In the rows, zero is written as 128.
Turns in one plane each, and the order they were made in; the first pair answered
z997:
[169 107 104 100 116 133 120 144 127 130 112 102 112 115  92 126 133 134
 124 134 111 124 126]  ->  [168 106 113  92 121 129 127 148 132 133 117 100 108 117  97 125 122 130
 126 138 112 130 117]
[137  93 105  95 126 120 120 150 100 129 146 160 140 109  99 114 130 155
 121 120 151 116 168]  ->  [145 111 104  98 140 114 125 164 100 128 149 157 134 120 100 100 127 127
 114 142 152 125 169]
[129 155 122 129 164 106 119 135 111 121 131 122 115 139 124  73 123  94
 110 159 124 156 142]  ->  [101 101 147 121 132 107 116  96 119 119 148 141 110 102 119 124 108 167
 153 103 145 158 118]
z283:
[113  94 113 139 114 119 100 114  92  94 149 128 120 141 123 120 149 131
 120 109 137 118 113]  ->  [111  84 135 132 107 120 121 137 127  95 146 116 120 131 139 131 112 137
 144 112 139 131  90]
[149 168 102 152 128 136 163 175 135 134 108 106 129 153 139  97 134  94
  94 157 100 124 139]  ->  [152 159 125 139 166 104 142 126 101 133 152 138 101 159 109  96 119  96
  96 173 143 151 131]
[130 134 140 147 168 146 110 146  85 142 141  68 111 109  89  89  94 144
 132 184 132 122 149]  ->  [125 135 145 144 152 157 129 164 112 145 128  50 122 101 107 100  75 148
 143 177 117 121 141]
z635:
[112 110 153 133  99 139 182 154 185 132 113  92 119 115 161 154  76 134
 172 114 123 130  99]  ->  [121 142 132 144 109 142 184 183 179 135  97  79 124 135 170 126 102  96
 146 140 103 124 119]
[125 136 117 144  95 136 164 173 166 163 142 119 119 132 182 148 111 132
 113 113 111 111 127]  ->  [125 138 112 153  90 141 160 167 166 165 141 120 125 132 183 148 125 135
 107 110 111 106 137]
[138 118  83 156 147 126 114  83  89 103 145 149 115 143 117 159 165 100
 105  85 173 114 116]  ->  [133 102 111 146 150 122 128  78 107 102 158 154 107 135 116 168 128 118
 123  90 191 135  93]

Each pair is 2 to 3 turns apart.
[117  80 185 129 127 137 169 189 179 155  90 107 137 114  97 133  92 156
 169 153 172 113  81]  ->  [136 112 167 134 192 101 127 139 104 148 122 141 111 150  49  99 118 112
 126 193 203 129 114] => z283, z283, z635
[123  80 137 202 110 126  42  83 111 160 118 171  98 144  95 159 145 186
 140  95 180 146 154]  ->  [149 112 177 172 162 103 108 154 183 154 121 143  74 161 123 138  47 124
 151 168 177 207 109] => z997, z283
[127  93  97 115  85 133 111 140 116 160 102 136 169 106 116 118 138 115
 125 109 109  98 135]  ->  [122  79 104 104  89 121 100 112 100 161 116 147 161 101 100 126 133 126
 132 106 123 105 130] => z635, z283
[146 145 116 137 148 119 111 103 105 122 131 153 136 146 115 137 169 112
  90 134 130 126 152]  ->  [134 119 121 140  95 146 137 137 149 127 103 130 157 121 144 163 154 147
 119  97 110 114 135] => z283, z283, z635
[106 114 136 114 136 102 113  93 143 161 170 157 119 113 108  97  92 123
 126 128 179 158 126]  ->  [ 95 101 128 121  81 136 137 137 191 169 134 131 145  96 140 107  94 142
 139 102 145 134 119] => z635, z283, z997
[143 188 134 187 114  88 124 177 102 120 128 109 106 172 187  95 154 129
 152 119 122 120 123]  ->  [132 150 161 176 115  76 107 121  83 118 151 134  91 148 161 125 143 176
 173  92 158 130 105] => z283, z997
[132 177 117 124 135 130 148 187 163 140 114 110 122 157 145  87 108  70
 104 183 118 135 100]  ->  [133 167 136 113 160 114 143 160 152 136 137 126 107 158 131  92  86  77
 109 189 140 153  86] => z283, z283
[143 144 153 109 135 132 165 174 165 114 117 113 122 131 143 121  82  99
 131 161 130 147 111]  ->  [120 115 108 134  95 147 101 105  97 124 119 144 141 121 112 141 175 156
 116  97 131  99 152] => z997, z283
[117 102 126 126  95 142 128 127 135 140 115 126 155 108 135 155 138 168
 139  88 124 111 118]  ->  [121 102 157 114 138 119 130 107 128 137 140 141 128 113 115 156 110 158
 145 110 152 145 101] => z283, z635
[129 113 146 127 111 125 135 161 154 122 113 124 134 110 140 149 101 142
 132 100 117 126 128]  ->  [125 114 154 119 140 102 117 115 122 117 142 151 113 115 113 142  97 141
 125 112 143 144 130] => z283, z283
[140 163 128 123 188 107 122 113 113 138 150 154 110 147 119 109 115  93
 127 161 151 171 130]  ->  [121 134 143 126 124 144 171 168 185 142 110 117 137 114 167 143  95 137
 169 117 123 151 103] => z283, z997, z635
[116 102 150 125 119 123 141 121 151 129 143 135 114 117 123 152 103 161
 162 105 141 136  94]  ->  [122 118 128 135 137 116 103  87 100 130 151 156 111 130  96 136 148 150
 129 110 150 123 132] => z283, z283
[123 135  70 158  79 156  97 134 111 145  80 112 155 130 130 120 203 136
 105  93  89  77 168]  ->  [115  78 172 103 127 111 144  96 158 133 143 139  90  98 120 159  59 179
 178 105 164 159  76] => z635, z283, z635
[138 167 132 132 122 130 179 208 191 134 108  73 130 122 163 118  90  93
 165 143  83 125 124]  ->  [127 158  80 162 106 129  85 108  77 139 127 122 141 122 106 113 212 127
 122  96 103  75 188] => z997, z283
[123 116 132 159 147 123 165  95  83 126 137 160 122 124 105 121 112 145
 120 164 123 146 136]  ->  [115 100 122 167 112 139 161 102  89 131 125 155 140 114 112 136 134 171
 123 136 106 125 146] => z283, z283, z635
[120 146 154 111 107 187 156 167 131 193 114 121 141  93 145 122  94 120
 148  81 122 110 148]  ->  [111 125 167 104 107 179 147 139 117 192 133 141 135  83 128 138  87 147
 158  68 145 110 142] => z283, z635, z283
[139 139 119 134 136 132 126 149 116 135 127 120 138 132 152 101 130 109
 113 144 108 122 136]  ->  [140 136 114 129 144 126 112 119  97 132 141 137 130 135 130 102 133 108
 110 142 127 124 137] => z283, z635
[141 160 121 106  98 128 147 183 138 129 122 121 138 151 148 117  87  83
 130 147 111 122 112]  ->  [131 150  95 121  96 129  88 114  70 127 135 155 141 151 109 123 153 110
 111 115 132 100 145] => z283, z635
[164 141 163 137 160 146 166 153 161 126 107 126 131 118 173 108  81 105
 135 156 116 157 109]  ->  [168 146 158 141 189 123 131 100 114 119 140 154 113 132 132 101  96  98
 124 164 147 161 125] => z283, z283
[142 143 142 147  81 154 136 134 126 115 127 124  96 158 126 146 134 136
 117  94 127 138 173]  ->  [149 147 147 140  98 143 128 121 107 112 140 132  91 162 112 138 131 125
 113 105 139 145 172] => z283, z997
[152 115  83 122 132 138  73 113  74  94  94 117 145 163 129 108 156 112
 106 133 102 110 158]  ->  [143  93 107 117  93 163 112 156 141  98  70  92 161 135 166 134 113 135
 144 109  85 114 125] => z283, z283, z635
[138 157  90 112  98 167  96 107 107 116 142 118 141 142 133 104 163 136
  71 161 139  86 140]  ->  [133 143 115  98  72 179 138 152 168 119 121  91 147 122 170 118 117 150
 105 158 126  98 104] => z283, z283
[ 90 110 152 130 117 143 175 140 139 141 139 123 128 119 147 148 101 117
 155 126 132 142 102]  ->  [104 133 148 128 159 129 159 126 115 137 156 134 114 138 126 129 106  87
 139 163 142 156 110] => z635, z283, z283
[119 115 121 140 125 139 134  69 115 127 110 194 124 129  94 130 174 111
 136  97 157 134 119]  ->  [114 120 108 151  93 164 148 110 141 132  80 172 152 126 121 132 185 112
 140  82 124 114 124] => z283, z283
[116  99 181 116 106 138 165 153 175 127 133 129 122 105 131 161  68 153
 172  96 139 159  97]  ->  [110  97 156 132  67 160 155 156 165 135 112 124 144  99 137 174 114 164
 166  70 113 126 114] => z635, z997
[147 147 114 118 169 108 119 104  84 118 149 136  98 150 106  96 132  76
  94 171 157 142 159]  ->  [144 159  88 133 116 145 141 167 126 127 102 105 134 144 148  93 155  72
  92 153 103 108 169] => z283, z283
[102  75 106 105  64 131 115 117 144 167 130 129 153  93 110 141 151 186
 142  69 124 114 117]  ->  [118 118  69 121 105 118  84 102  92 170 139 144 145 130  90  95 200 131
  93 105 122 109 160] => z283, z997, z635
[138 132 147 114  98 151 147 150 129 123 123 114 140  97 131 155 119 143
 172  88 143 141  84]  ->  [132 126 138 118 103 149 121 114 101 124 127 130 137  99 108 155 144 154
 163  74 154 137  96] => z283, z635
[142 173 119 135 136 122 152 174 144 129 119 106 138 129 144 110 116  77
 122 163 110 135 129]  ->  [128 157  96 146 125 115 107 111  83 134 134 134 143 133 109 115 178 102
 105 136 126 115 159] => z283, z635
[131 105 141 119 102 116 141 139 180 135 161 130 109  91 139 119  84 100
 132 132 155 141 133]  ->  [142 129 131 119 122 110 134 145 162 132 165 133 105 108 135 102  97  74
 113 153 151 145 146] => z635, z283, z283
[102 130  84 149 113 139 104 122  44 146 123 114 159 146 107 121 163 115
  85 120 127 114 181]  ->  [ 94 116  96 145 123 130  96  95  38 144 134 128 149 138  93 128 154 130
  96 112 144 126 175] => z635, z997, z635
